In the rows, 128 means zero.
Each path below is one point turned by a fixed rotation once a step. After each direction that follows a path, write how fast that rotation turns it, in degrees a step (0 if it stays still).
Each turn is a multiple of 5 degrees from 10 to 175, or 0.
Each row of a path follows its step; steps can be skipped.
Path 1:
step 0: [127 122 121 126 124 128 129 134 126 137 126 128 134 119 131 137 115 120
 119 142 123 131 132 132 132 122 131 129 130 120 123 127 122 118 132 130
 133 129 128 119 124 116 125 125 125 129 135 129 110 138 130 130 131 116
 139 131 136 140 122 126 136]
step 1: [135 121 125 143 120 122 128 135 124 123 133 129 123 129 129 125 132 132
 126 124 144 122 119 131 120 133 116 134 125 133 124 123 119 121 125 130
 128 136 129 135 131 122 125 117 133 128 131 131 122 142 126 129 132 114
 130 123 125 138 111 126 123]
step 2: [118 126 130 130 130 144 124 133 123 117 144 136 138 123 127 129 127 144
 132 126 136 129 127 133 118 132 138 130 129 124 130 126 141 128 120 141
 125 124 142 129 130 136 133 119 132 127 128 126 123 129 124 136 131 132
 135 123 124 129 120 122 126]
step 3: [115 112 115 122 131 131 121 141 135 131 126 139 141 131 121 128 130 122
 123 128 134 128 134 126 133 130 119 125 143 127 130 126 133 130 124 130
 134 121 135 133 123 137 129 133 128 122 126 118 136 136 122 138 122 125
 122 123 126 119 129 134 131]
step 4: [127 125 116 123 114 122 131 129 130 130 127 122 133 124 128 140 117 137
 131 138 144 134 130 129 129 129 121 122 134 137 132 137 129 139 126 127
 134 127 132 113 130 128 128 136 119 129 120 139 127 130 135 128 124 121
 114 137 127 129 125 130 130]
step 5: [136 126 121 132 124 126 132 132 142 114 134 130 127 115 132 123 117 130
 130 120 140 121 121 124 130 136 132 123 130 131 127 133 128 121 133 119
 134 134 129 138 134 124 128 137 124 136 128 139 122 115 122 122 120 130
 130 126 127 131 126 133 144]
step 6: [132 128 120 134 130 130 132 132 131 122 143 128 138 134 138 124 118 120
 135 136 122 117 131 128 129 131 125 117 134 119 133 128 128 125 126 127
 122 117 129 132 117 130 126 126 131 121 120 129 113 122 123 115 133 128
 141 130 128 140 135 119 129]
step 7: [127 116 118 124 118 138 131 124 118 132 128 122 143 128 127 124 130 111
 128 130 126 130 111 134 129 135 121 134 134 121 128 128 126 121 114 121
 128 128 128 134 124 125 125 124 134 124 136 126 119 128 141 131 132 122
 127 130 137 133 126 135 124]
step 8: [119 120 128 116 124 124 126 129 113 119 134 129 122 133 127 137 125 133
 129 133 139 130 132 129 126 123 124 125 128 135 126 131 121 124 124 130
 135 142 141 126 129 117 123 123 134 128 137 121 117 131 134 140 126 133
 139 132 131 140 119 135 131]
step 9: [129 125 123 128 135 122 123 130 134 123 132 143 132 116 130 133 122 127
 125 121 136 134 134 132 111 128 125 130 127 139 134 118 121 123 130 129
 137 116 137 136 120 124 132 123 132 138 134 130 125 136 124 134 131 124
 134 126 125 121 114 121 133]
Directions:
[124 130 126 127 128 128 129 127 128 128 129 128 130 128 127 128 127 128
 128 128 124 124 127 129 128 128 129 130 129 125 126 127 128 128 126 129
 127 127 130 130 128 131 125 126 131 127 125 126 129 126 129 127 126 128
 127 130 126 125 128 129 125] : 90
Path 2:
step 0: [119 132 124 133 127 127 125 121 131 131 126 131 125 117 131 131 144 133
 133 129 127 124 114 129 142 127 125 131 141 137 131 128 124 122 127 126
 127 142 122 131 121 137 125 130 135 122 128 123 120 129 116 119 127 138
 137 140 131 132 135 130 129]
step 1: [125 123 129 140 126 128 115 128 132 126 134 122 125 126 134 135 126 114
 133 116 121 129 133 140 135 125 127 128 126 128 129 130 123 123 128 128
 134 145 122 131 130 125 130 140 123 113 141 127 122 126 124 124 132 131
 132 128 140 126 123 128 118]
step 2: [122 126 129 133 114 117 117 126 133 138 122 131 128 126 136 132 131 124
 117 130 126 116 130 130 127 121 138 125 127 133 114 129 129 129 122 133
 141 139 119 135 124 127 121 123 114 121 126 126 132 131 132 128 129 129
 133 137 134 128 137 132 133]
step 3: [119 132 137 125 130 128 123 125 123 120 125 140 125 129 120 134 140 126
 119 124 127 119 128 127 130 115 124 131 123 135 118 124 126 139 128 127
 124 141 119 125 130 130 124 125 135 110 130 126 126 129 122 129 118 134
 141 127 130 123 130 129 119]
step 4: [127 124 135 135 137 126 123 129 130 129 133 132 125 141 124 126 130 113
 131 137 125 131 139 132 137 120 133 127 124 117 119 129 126 118 128 129
 138 139 118 136 133 138 135 130 135 124 132 127 128 132 117 132 123 128
 136 138 120 126 133 139 128]
step 5: [127 117 133 125 120 137 119 127 132 123 122 132 131 135 123 126 124 125
 115 128 134 117 127 133 124 123 131 132 134 116 129 126 123 129 118 137
 142 144 136 128 130 124 134 123 124 122 134 128 127 119 126 132 124 133
 137 125 123 128 128 140 139]
step 6: [121 123 135 121 129 137 141 122 125 134 130 128 131 129 122 128 134 124
 117 131 125 123 141 128 130 134 130 126 128 145 114 124 121 133 131 132
 132 147 130 127 131 135 129 129 133 131 129 130 132 119 130 136 124 133
 126 118 123 124 137 141 126]
step 7: [123 123 129 127 134 131 131 113 129 131 137 129 133 127 122 136 131 136
 125 133 126 132 134 131 133 123 129 123 132 133 131 123 117 122 127 133
 137 133 132 125 133 135 131 129 134 133 128 135 132 131 114 121 124 134
 149 135 117 117 120 130 137]
step 8: [123 116 129 127 120 138 124 123 127 132 128 126 132 123 130 139 119 136
 127 125 131 133 137 141 136 129 130 120 129 124 138 121 112 122 131 133
 132 135 126 133 131 124 139 125 133 130 135 112 123 129 127 140 128 134
 134 121 131 130 132 134 127]
step 9: [121 131 133 135 120 138 120 121 128 132 120 126 126 111 135 136 122 133
 118 135 123 125 125 134 129 140 134 129 131 138 123 123 125 113 138 138
 128 134 124 124 129 131 128 128 132 124 124 133 128 123 132 127 128 129
 126 129 128 116 134 140 139]
Directions:
[128 126 129 129 127 125 132 129 128 130 128 127 128 129 130 128 128 128
 129 129 130 127 130 127 131 129 128 128 127 130 126 127 128 126 130 127
 129 128 127 131 126 131 129 127 129 130 127 127 129 129 129 127 128 125
 124 131 128 131 131 131 129] : 160
[130 129 129 130 130 128 126 128 128 128 129 129 127 130 129 129 126 127
 128 128 129 123 128 128 126 125 131 129 130 127 125 131 130 132 128 129
 128 128 126 128 127 130 128 127 129 125 128 127 129 129 127 127 128 127
 126 130 127 129 127 126 124] : 35
[128 125 131 127 126 128 128 126 129 123 128 126 127 130 128 129 127 129
 127 125 131 126 125 126 126 128 126 128 126 129 130 127 127 127 129 126
 129 128 129 128 127 129 129 127 128 125 128 127 128 129 126 123 126 127
 127 128 129 126 125 129 130] : 160
